0: [ 13  -3  12   3   3 -23  -4  42 -48]
1: [ 18 -24   3 -23   6  11   3  10  21]
2: [-68  -5 -40 -50 -17 -78  66  14 -74]
3: [  2  -9  -9   2  -1  19 -22 -18  14]
4: [ -3  11  29   2  -8 -14  11 -16   5]
5: [-11  16 -31 -28  24 -12  42   9   6]
6: [ -7  20  50  -4  44 -22   1   6  -5]
7: [  0   9 -12   0  43  -5  15  29 -31]
8: [ -1 -29   1   7  22  -4 -80  -3 -27]
9: [14  5 -6 -4  2 33 32 45 51]
10: [ -45   34   70   32  -63  -71   19  -72 -109]
11: [-13   2  15  11  45 -15 -12  -3 -48]
12: [-16  -2  55  17  34   1  18 -52  17]
13: [-18  31 -82 -33 -48  33  49  35  54]
14: [  4  21 -54  -6   1 -11  47  22 -16]
15: [-20 -25  15  21  -3   4  -4 -42 -14]
16: [-42   6  19 -30  45 -85  -7  14  -4]
17: [ 45  17 -12 -13 -31 -22  62   9  20]
18: [  4 -32  10 -21  14  37 -56  -1  30]
19: [ 24 -25  33  14  -7  38 -38 -54  31]
20: [ 26  36  44  36  16 -58 -15  27 -50]
21: [ 56  13  37   3 -15   2   7 -30  13]
22: [-29 -28  20 -46  34 -10  -2 -43 -33]
23: [ 17 -30  36   9  21  35 -50  29  19]
24: [ 12 -29  -8   8  57  10 -24 -14 -17]
25: [  0 -20  27   5  51  26 -57 -28   1]
26: [-45   2  -9 -27 -14 -30  24  -6  25]
27: [ 13   3 -40 -41 -28  42  15 -12 -12]
28: [ 25   2  -1  49 -14 -30   3  62 -75]
29: [ 26  13   0  31  -4  27 -44   3  36]
30: [ 72  -1  -1  -1 -22  64 -57  10  65]
31: [ 22   2 -23 -60  19   9  18 -27  13]
32: [ 62  49 -12  34 -12   2   4  87  -6]
33: [-30  -8 -26  -6 -12   5  12 -51  -4]
34: [ 24 -37  37  81  32  34 -79  16 -18]
35: [ 21  37 -33   7 -60 -10  50   9 -24]
36: [ 10 -51  21  26  21  52   6  -4  15]
37: [ -9 -24  -4  23  11  56 -33   4  40]
38: [-36 -61 -37 -66  22  15   7  74   4]
39: [  4 -33  19 -22  -2 -42   3 -23  -3]
40: [ -1 -44  19  18  39  31  -3 -21  -3]

[ 20 -19  29  19  11  58 -72   1  16] 23 18 37
[-48  -1 -34 -35  -3  16   9 -12  30] 26 33 5
[-43  -8  14  -5  28  17 -20 -14  34] 3 37 18
[ 33  47  10  57 -49  -4  23 -10  -8] 35 21 4
[-64  -4  17 -13 -40 -65  38  -3 -58] 2 26 39
[  3  32  -5   8 -32 -23  32 -29 -47] 35 4 33
[ 39  -8 -49 -42 -22   1  12 -12  48] 31 1 27
[  1  34 -14  32  -5 -31  -1   2  -5] 4 7 14
[-29 -18 -40  -2 -15  67  12  24  -9] 27 3 37
[  5  28  -9  -5 -28  39  36  19  -6] 27 35 9
[-14  -7  -8 -10  19  50 -24 -36  36] 3 37 18
[ 35  -4  42  45 -10  16  -5  37 -32] 0 28 23
[ 41  54 -41 -21 -69  58  43  -6  56] 13 27 17
[  3   0   5  18 -27   6   4 -29 -29] 15 4 3
[  1  23 -13  -8  -5  48  -5 -37  44] 3 29 37
[-26  27  20   0  -1 -40 -40  -3  18] 4 6 3
[ -7 -26  38  12   2   5  -6 -25 -17] 15 4 40
[ 65  33 -23  11   3  11  40  45  39] 9 17 32
[-14 -31  -1  -6  18 -13 -45  59   9] 23 8 1
[-47  12  12 -20 -33 -85  47   2 -61] 2 26 16
[ 43  32 -56  -2 -19  17  48  27  67] 9 17 13
[-57 -29  45 -54  17  -3 -13 -49  13] 22 39 12
[ 88  18   1   6 -11   4  39  49  32] 17 32 9
[-16  19  12 -12 -21 -63  14  11 -22] 4 26 0
[ -5 -14  -8 -10  -8  93  16 -71  53] 19 37 3
[-28  25  15  26   6  50 -19 -20 -34] 15 3 11
[-20 -14 -45 -13 -18 -17  40  50   6] 14 5 26
[ 25   0 -30 -15 -19  27  12   6  58] 9 1 3
[ 42  -7  54 -21  15  -2 -34  33  32] 23 1 18
[-27  23 -14 -24  20  22 -19 -67  80] 3 33 31
[ 35   0   0  15 -18 -16  12  26 -32] 0 28 7
[ 44  26 -25  26   9  -5  25  68  15] 32 9 14
[ 23  54 -29  28 -16  13  23  42  39] 9 32 14
[-46 -19  -7 -11   7 -54   8 -35 -22] 39 26 33
